(in the rows, 100 means zero)
Each path is a new rotation, seen through one point. The rows after it are directions, each followed by how far the rotation turns it, in degrees each step (0 if it stays put).
Each turn is a multiple of 5 degrees from 10 to 175, or 0.
Each row of a path follows its step; steps can be skipped.
path 1
step 0: [94,99,94,80,121,82,95,117,88,101,91,92,93,121,108,96,83,104,112,93,109,97,92,82,103,102,109,117,80,77]
step 2: [120,101,92,83,90,117,107,117,93,101,104,69,101,81,128,97,88,104,92,84,96,104,104,102,101,84,97,110,85,89]
step 3: [96,104,95,102,87,107,106,97,114,118,90,83,87,129,107,74,95,106,102,98,95,107,102,98,110,112,133,102,75,101]
step 4: [87,111,94,92,102,98,91,109,94,116,109,80,88,108,93,111,102,85,67,104,102,81,92,122,104,77,115,114,97,91]
step 5: [99,105,92,95,76,106,120,116,92,112,89,108,84,94,119,99,96,80,98,110,107,123,94,121,123,101,97,90,91,91]
step 6: [91,108,83,99,101,78,93,116,89,99,99,98,117,126,112,114,100,96,114,90,91,104,88,94,111,95,121,104,79,79]
step 7: [91,102,104,81,94,85,110,110,130,119,99,83,100,112,89,105,110,87,91,92,117,103,71,100,111,104,89,98,113,88]
step 8: [105,99,77,80,100,107,115,119,97,90,107,95,106,82,105,89,88,97,83,84,79,102,87,99,109,96,81,97,81,79]
step 9: [97,84,94,103,100,98,92,115,113,101,85,78,87,120,113,88,102,111,100,97,97,100,91,97,114,134,103,107,71,105]
step 10: [77,94,105,94,109,92,92,106,94,130,99,75,97,95,96,90,90,93,78,98,104,72,104,97,107,89,100,111,96,78]
step 11: [112,96,92,84,96,109,115,120,96,101,99,94,66,98,121,84,88,89,105,115,118,101,100,119,106,99,99,86,96,83]
[103,96,91,109,101,92,106,98,103,92,103,102,93,105,103,100,98,102,100,102,96,93,95,97,101,100,107,100,102,102]
130
[103,95,104,101,95,100,112,98,95,104,102,105,99,96,98,97,95,105,100,99,101,103,100,99,106,96,97,112,102,94]
130
[104,97,102,97,103,105,97,102,99,92,105,102,92,98,93,94,102,88,95,104,98,104,92,103,98,97,99,101,104,97]
110
[98,94,100,103,101,95,96,107,103,98,105,103,105,105,100,94,101,103,99,103,99,95,102,100,102,107,85,98,100,93]
35
[103,97,97,100,100,99,96,90,103,102,96,94,95,102,94,110,101,101,96,102,97,103,106,100,102,102,98,99,104,88]
120
[98,102,97,102,98,107,100,98,101,100,98,100,97,102,94,97,99,106,86,99,94,97,102,102,101,104,97,105,92,109]
65
path 2
step 0: [101,106,95,115,112,123,100,103,100,108,93,115,109,81,98,113,87,97,100,104,103,85,96,89,111,76,109,106,102,80]
step 1: [89,98,92,95,70,103,99,94,108,101,104,98,122,113,84,100,103,99,98,110,82,97,82,83,102,107,79,98,96,93]
step 2: [100,91,106,94,81,125,87,109,93,98,83,100,96,82,116,116,103,98,101,95,109,109,99,121,87,102,86,96,111,104]
step 3: [123,98,120,116,95,104,111,91,96,78,115,97,113,107,116,98,91,101,100,96,111,84,92,95,108,89,102,83,87,100]
step 5: [107,92,107,106,100,84,89,109,86,84,86,92,97,95,91,95,105,107,89,80,104,100,109,110,124,111,92,97,115,122]
step 6: [115,119,118,101,105,101,115,104,116,109,118,87,97,95,102,95,103,80,98,94,104,113,115,101,102,95,115,113,85,109]
step 7: [86,109,84,117,133,89,90,100,105,100,88,94,97,108,110,88,93,107,90,116,85,108,93,99,101,95,90,106,93,107]
step 8: [81,102,95,93,91,94,99,88,94,102,118,104,83,99,94,107,112,107,112,100,86,117,131,101,119,104,96,90,112,99]
step 9: [94,95,109,118,107,97,91,92,126,120,106,109,93,101,94,118,99,100,98,102,126,97,99,107,84,89,112,100,105,105]
step 10: [108,109,95,90,105,105,103,94,97,92,91,112,99,110,99,108,91,106,84,125,83,93,103,70,94,91,111,95,115,87]
step 11: [83,100,95,91,80,101,98,110,95,105,107,93,116,100,89,109,104,118,125,96,97,89,96,108,92,90,88,118,121,95]
[98,92,104,105,102,103,105,103,109,105,106,102,103,100,99,91,101,101,91,102,98,102,94,94,96,104,104,99,97,98]
125
[103,101,103,90,103,99,91,97,101,100,92,106,97,99,101,98,93,104,93,104,96,107,94,104,97,104,100,99,101,102]
135
[97,100,102,99,105,92,103,107,98,94,104,99,100,99,102,93,92,88,97,95,101,100,103,105,100,104,97,97,100,103]
35
[108,94,97,106,101,93,103,96,97,105,101,108,94,102,98,102,95,101,106,98,102,98,99,99,98,105,106,90,106,99]
70
[103,102,111,104,103,101,98,96,102,94,99,105,96,92,97,103,105,96,102,97,97,94,103,98,90,97,102,99,93,107]
110
[104,105,94,102,104,97,100,100,94,99,101,98,112,98,100,103,96,103,95,102,101,105,102,98,94,94,108,96,92,97]
110
path 3
step 0: [107,89,100,84,76,108,90,94,110,104,98,100,108,89,106,87,108,86,79,118,91,100,110,91,100,100,112,70,112,78]
step 2: [75,126,127,103,92,99,101,96,123,114,92,109,103,98,95,88,119,93,94,106,106,97,97,89,121,93,115,101,93,118]
step 3: [85,98,109,91,81,89,82,100,120,90,105,94,125,89,101,97,122,97,119,108,108,96,104,81,88,87,107,98,95,122]
step 4: [81,99,90,125,75,104,83,105,95,95,108,90,109,77,103,94,104,88,101,113,99,98,113,104,85,113,100,100,115,126]
step 5: [95,110,107,116,79,126,108,99,103,117,100,106,101,82,119,83,102,87,99,91,88,105,131,100,82,98,104,97,104,99]
step 6: [94,108,88,88,103,104,98,93,109,92,87,96,98,99,108,83,115,77,82,75,94,123,125,85,80,91,102,107,95,104]
step 7: [86,121,87,96,104,101,87,84,107,86,87,108,97,93,85,98,113,89,83,114,102,119,116,83,108,104,119,103,124,92]
step 8: [101,94,91,86,77,105,112,83,115,96,94,102,110,90,105,89,121,97,102,123,91,103,94,87,105,103,125,84,122,88]
step 9: [86,100,94,99,78,103,118,92,99,108,90,82,96,105,104,84,124,84,95,108,92,110,75,105,100,109,113,93,100,129]
step 10: [80,126,128,102,85,118,94,97,103,122,93,96,95,106,89,100,118,95,108,108,105,114,104,101,98,94,115,93,90,121]
step 11: [94,94,109,83,79,103,66,103,105,100,101,86,114,96,95,103,116,91,105,107,106,108,115,90,75,86,103,80,91,111]
[105,91,107,92,101,104,101,93,106,93,102,101,103,102,107,100,104,100,104,98,96,96,101,98,94,101,101,96,92,97]
135
[94,99,105,102,100,95,96,104,101,100,103,106,106,93,109,105,103,99,98,90,99,93,102,99,101,100,97,109,106,102]
35
[105,104,108,95,99,109,100,95,102,106,100,102,106,96,93,94,93,107,102,97,99,96,102,101,103,97,103,100,109,99]
135
[100,105,95,104,103,97,92,95,99,98,103,98,108,111,101,104,102,98,105,95,107,97,103,96,102,98,105,93,103,98]
90
[100,99,100,102,101,106,95,107,95,101,101,96,111,99,104,102,97,103,104,101,94,109,103,105,103,102,107,103,92,106]
55
[102,102,95,110,103,99,103,101,107,94,104,102,102,95,98,89,95,101,104,101,102,96,107,95,100,97,97,103,94,104]
35
path 4
step 0: [118,95,105,99,70,121,89,115,84,118,98,102,109,92,96,104,117,105,93,101,101,113,113,91,105,99,112,113,106,107]
step 1: [106,114,100,104,106,116,107,108,96,130,80,117,89,105,101,101,110,83,100,94,99,116,96,89,116,111,110,97,115,98]
step 2: [109,114,89,109,93,105,102,67,99,109,117,120,99,102,93,96,106,99,115,93,110,129,91,98,114,99,100,101,99,93]
step 3: [105,121,107,105,89,121,97,96,89,89,119,107,95,89,103,96,100,104,100,91,94,110,70,98,81,123,92,100,99,97]
step 4: [89,107,109,104,103,112,113,111,105,115,119,106,101,101,92,83,98,126,109,88,101,101,98,86,75,105,122,107,108,100]
step 5: [87,98,102,102,100,95,86,104,75,128,102,110,94,92,107,99,91,104,117,88,89,116,115,104,77,94,101,98,102,108]
step 6: [103,104,102,100,87,93,93,120,76,105,104,110,115,110,93,88,118,95,98,96,101,124,120,120,102,117,100,103,100,91]
step 8: [94,122,96,102,100,121,94,77,109,91,86,121,104,117,116,93,108,107,111,88,95,117,107,92,101,109,110,93,109,106]
step 9: [113,128,112,92,75,104,97,77,96,104,107,97,110,95,109,85,89,102,95,90,93,116,96,89,87,92,100,112,99,96]
step 10: [116,108,123,122,87,111,107,108,91,103,93,94,84,91,88,90,99,106,110,94,90,105,105,87,84,118,116,112,98,102]
step 11: [101,101,90,113,87,113,117,103,80,133,104,95,104,115,89,113,100,101,120,88,94,104,101,99,94,96,111,98,112,102]
[101,103,102,96,107,95,97,94,97,101,101,102,95,97,94,91,97,86,95,96,101,102,107,99,99,96,103,102,98,100]
95
[103,97,97,102,99,98,94,94,103,102,98,100,106,101,103,98,97,98,103,101,102,107,101,104,94,100,86,107,98,91]
110
[100,98,94,106,105,100,100,107,90,99,104,90,104,100,105,100,95,98,104,103,97,100,104,95,95,99,107,105,96,96]
60
[100,95,108,103,107,94,104,104,105,107,96,103,98,102,102,95,98,103,95,100,99,99,95,92,104,107,102,108,98,96]
120
path 5
step 0: [108,97,67,99,95,119,104,109,103,105,90,89,119,98,101,87,119,87,106,104,89,97,110,102,112,96,122,104,80,130]
step 1: [122,89,85,113,100,95,112,89,100,107,72,92,92,86,96,110,132,93,100,119,97,112,112,97,100,100,80,94,94,121]
step 2: [126,110,76,114,97,102,131,105,105,108,95,112,115,93,107,100,100,89,110,123,80,101,104,89,108,86,97,96,84,83]
step 3: [109,80,59,113,86,85,102,85,108,109,109,82,112,102,93,90,105,76,98,103,103,98,110,102,112,101,106,95,79,105]
step 4: [106,98,85,107,86,102,128,89,109,99,80,98,102,98,103,85,108,71,97,116,107,133,104,103,78,104,87,94,93,111]
step 5: [127,116,86,93,88,117,116,81,112,120,107,107,117,97,105,94,107,91,98,105,84,126,101,101,118,90,108,108,87,107]
step 6: [127,94,70,89,85,81,122,83,95,103,85,88,111,102,94,82,119,103,89,99,105,98,98,101,111,103,104,80,98,113]
step 7: [127,109,79,107,98,120,107,89,110,82,84,109,97,98,87,82,104,90,102,110,94,114,115,93,88,94,90,73,85,96]
step 8: [123,101,87,107,71,100,98,88,92,95,101,88,116,113,101,99,114,97,92,113,73,122,114,110,111,95,108,107,77,87]
step 9: [104,109,88,99,101,86,113,91,99,96,95,86,121,117,101,79,136,83,101,124,97,100,102,105,90,94,109,79,98,115]
step 11: [114,104,63,83,96,93,125,95,97,102,92,84,112,124,103,97,95,98,96,110,76,108,107,118,107,97,93,102,100,81]
[100,98,106,103,102,110,104,103,105,96,104,104,103,100,100,97,93,102,103,99,100,103,101,94,105,90,107,100,91,102]
140
[102,90,106,103,92,92,110,102,94,96,97,94,100,102,102,103,99,108,98,98,104,105,100,100,101,100,97,103,99,99]
155
[101,106,103,97,97,103,103,103,92,104,105,99,108,100,96,110,94,98,101,98,92,101,98,103,102,106,96,96,93,100]
125
[103,100,102,102,100,100,101,95,101,103,98,107,97,104,103,101,99,103,102,104,89,102,91,106,104,98,102,110,101,89]
120
[99,100,96,89,103,104,108,96,105,104,103,99,99,103,101,96,93,99,99,91,105,107,97,104,100,103,98,105,105,104]
55
path 6
step 0: [100,84,106,68,102,95,89,87,106,90,88,118,114,110,81,87,86,87,108,105,82,121,93,97,91,99,103,104,108,83]
step 1: [86,114,98,76,89,110,87,101,101,93,99,119,128,93,85,97,92,95,104,96,89,123,95,96,89,112,98,82,77,113]
step 2: [101,89,96,77,86,92,113,110,88,102,102,102,106,98,93,117,91,87,108,79,87,135,85,108,87,93,97,100,95,120]
step 3: [92,81,101,83,101,83,101,112,85,106,86,107,118,76,88,105,89,123,119,87,97,118,88,91,100,87,111,95,92,89]
step 5: [107,83,95,93,103,93,122,108,96,115,89,98,85,76,98,93,116,103,117,85,99,107,77,118,113,105,89,118,91,112]
step 6: [106,94,122,90,110,82,104,90,115,107,62,114,102,89,103,99,120,113,119,99,102,93,86,104,114,101,105,114,91,91]
step 7: [102,119,116,87,103,104,107,92,104,87,71,97,88,93,103,78,118,99,90,108,107,106,91,117,110,112,101,97,73,113]
step 8: [106,105,113,81,108,94,117,86,99,101,89,109,75,103,80,89,100,73,99,116,88,108,79,116,103,102,105,121,99,100]
step 9: [102,121,114,75,108,93,97,101,98,107,88,124,112,106,74,98,110,95,101,123,94,100,100,87,100,105,123,106,83,98]
step 10: [100,126,104,85,96,105,101,101,87,95,87,96,97,109,91,109,96,84,93,105,103,113,88,94,78,98,124,100,84,135]
step 11: [100,95,80,84,100,95,102,112,68,114,91,95,90,100,79,107,88,90,99,105,105,117,80,84,92,93,120,118,102,95]
[90,94,100,101,98,102,99,105,102,105,100,97,99,103,88,108,100,96,98,97,104,106,101,93,95,97,100,94,97,100]
40
[102,101,103,101,108,108,96,99,99,95,95,109,104,101,97,104,101,113,104,105,104,101,107,98,98,100,99,98,99,100]
125
[96,104,97,107,98,104,101,100,92,94,99,104,95,103,101,100,102,98,95,97,104,106,100,107,100,100,92,104,99,112]
125
[92,102,107,100,101,98,100,101,110,102,99,97,89,107,95,97,104,108,99,103,98,99,102,106,105,102,104,105,101,103]
35
path 7
step 0: [99,73,97,118,112,109,89,99,94,96,95,96,90,117,107,102,109,103,100,95,103,94,119,91,86,90,88,81,102,105]
step 1: [97,114,109,106,94,75,106,102,87,99,110,126,86,115,109,96,83,90,101,94,98,109,101,101,101,104,109,95,109,89]
step 2: [108,87,85,89,125,110,106,79,101,101,101,100,106,93,95,95,98,91,114,79,88,109,101,105,95,117,91,91,98,103]
step 3: [103,98,91,91,90,111,81,107,82,86,106,122,109,100,111,87,101,92,84,107,120,110,105,96,95,95,96,102,107,98]
step 4: [90,89,103,109,98,105,99,99,93,103,82,93,107,126,95,101,87,89,110,76,96,82,114,102,104,93,104,91,113,101]
step 5: [96,96,119,97,119,89,108,107,92,96,99,114,85,100,118,82,115,101,106,97,105,118,103,107,86,111,106,98,103,90]
step 6: [104,112,79,90,100,110,103,110,91,100,105,106,105,93,95,94,90,83,105,85,77,100,85,98,104,97,80,86,114,92]
step 7: [108,90,100,95,101,109,83,94,100,89,90,99,108,93,118,87,98,106,100,81,117,113,113,88,103,101,110,116,116,112]
step 8: [73,97,93,108,119,103,99,118,86,91,97,99,97,123,90,92,106,85,96,103,102,92,95,87,103,88,108,92,105,94]
step 9: [106,102,116,99,103,86,110,104,98,95,109,109,94,88,113,94,107,98,99,74,83,91,109,120,99,104,113,101,119,105]
step 10: [107,98,90,98,123,107,94,109,101,107,94,104,100,87,109,107,106,99,92,90,97,114,86,71,98,100,86,82,102,92]
[97,97,98,105,90,111,92,99,100,101,99,102,109,97,104,96,99,104,96,99,95,103,97,94,97,102,102,98,95,104]
95
[98,101,90,110,107,104,96,104,99,99,99,104,93,99,102,97,108,100,101,105,105,100,96,105,97,100,96,103,94,98]
140
[100,100,96,95,104,110,101,96,97,91,104,102,105,102,96,99,100,100,97,103,105,92,104,99,109,103,107,106,97,98]
80
[104,106,94,99,107,105,97,103,100,105,96,91,102,109,96,103,101,98,100,105,91,100,103,98,101,104,100,91,100,100]
175
[106,95,95,101,99,101,103,99,101,102,106,100,108,94,101,102,106,102,104,105,103,102,93,106,103,99,105,91,110,96]
100
[107,101,108,106,98,104,108,100,93,97,99,103,95,102,105,102,104,108,102,97,93,94,98,97,101,102,101,96,96,91]
85
path 8
step 0: [88,80,117,99,96,109,90,126,77,103,100,103,97,100,98,98,107,127,106,114,113,93,112,109,104,112,72,89,95,98]
step 1: [93,97,89,110,93,86,96,81,97,98,113,93,63,96,102,100,103,75,98,101,89,114,100,98,85,122,80,115,104,88]
step 2: [78,117,90,96,115,95,72,120,105,116,116,113,113,118,85,114,83,97,98,104,98,110,90,84,113,92,101,97,87,99]
step 3: [125,71,113,104,81,93,98,92,127,123,102,106,100,102,82,101,108,107,113,89,80,110,98,108,106,94,95,97,108,110]
step 5: [105,106,119,121,103,107,91,104,92,99,124,90,90,86,109,109,107,102,119,81,110,102,128,82,106,116,98,81,85,106]
step 6: [91,119,70,89,72,111,112,104,106,123,112,105,95,96,109,102,106,95,93,98,98,119,108,94,86,98,117,120,105,96]
step 7: [81,74,112,90,101,112,98,90,102,125,100,87,117,104,94,103,78,95,97,110,102,82,110,88,119,85,112,81,101,90]
step 8: [130,84,107,109,95,98,111,90,97,97,97,106,106,112,118,73,78,89,96,76,93,110,107,110,82,93,95,113,88,97]
step 9: [101,134,110,87,120,109,107,90,91,104,81,105,93,94,105,104,87,97,91,98,109,103,90,96,110,113,120,85,93,131]
step 10: [105,106,89,117,85,128,112,105,123,82,83,88,121,91,94,102,112,107,112,90,92,95,121,79,101,99,92,100,101,104]
step 11: [75,92,90,101,98,111,131,111,93,111,101,99,100,88,105,84,93,116,81,120,109,92,99,130,98,108,104,115,100,98]
[95,99,99,105,102,96,93,104,102,96,97,102,99,100,93,102,103,102,99,107,95,100,93,105,102,107,87,105,101,101]
25
[94,106,97,91,102,100,102,103,97,102,104,102,99,103,106,105,92,107,104,100,94,90,95,105,100,100,101,102,96,103]
155
[101,90,91,105,100,97,104,101,95,94,101,104,93,101,105,97,98,96,98,98,103,96,96,99,107,104,101,96,91,99]
100
path 9
step 0: [96,102,92,79,89,91,89,96,81,98,96,100,112,113,95,112,104,96,88,97,76,108,123,112,98,103,107,103,129,96]
step 1: [104,99,98,110,111,86,102,114,103,91,98,89,118,107,107,104,95,94,104,100,80,103,136,101,99,92,82,88,113,116]
step 2: [92,88,109,94,79,97,84,107,125,102,94,87,102,100,100,105,93,98,109,94,89,91,123,116,102,109,111,87,125,98]
step 3: [95,88,120,102,104,88,85,110,91,96,112,85,106,96,132,112,109,99,113,90,98,94,113,103,108,84,107,87,113,110]
step 4: [85,79,119,97,103,111,94,105,82,94,100,99,98,95,88,93,99,95,121,106,84,96,112,100,110,111,120,94,125,111]
step 6: [99,102,114,101,122,115,93,101,96,101,82,95,103,89,90,98,103,86,93,101,87,77,124,101,100,106,88,84,120,114]
step 7: [92,78,115,100,87,100,85,93,102,79,84,77,116,87,105,109,102,106,85,91,97,85,104,117,101,109,88,94,103,102]
step 8: [102,99,119,91,107,116,91,117,92,92,123,82,100,88,111,94,98,103,76,97,95,84,109,99,106,101,108,90,106,121]
step 9: [87,74,103,97,89,96,82,103,80,101,105,86,99,94,92,109,106,95,93,109,78,100,100,104,101,122,108,96,84,123]
step 10: [115,88,124,117,100,110,90,112,89,102,100,107,95,103,99,105,107,103,78,117,102,108,129,107,96,101,104,92,93,119]
step 11: [86,93,112,98,101,108,95,105,98,115,93,86,108,96,82,121,125,100,90,121,95,86,114,105,84,111,102,84,98,92]
[95,99,102,93,99,105,101,102,92,94,110,94,104,98,102,98,102,107,101,98,99,102,91,97,105,97,106,105,104,97]
80
[103,99,104,99,95,98,106,100,106,93,104,103,99,104,102,96,96,106,94,106,107,95,104,105,96,103,109,97,102,93]
130
[102,94,99,99,89,97,92,92,98,99,95,105,100,102,105,106,101,102,95,95,99,104,96,108,102,99,100,106,100,97]
155
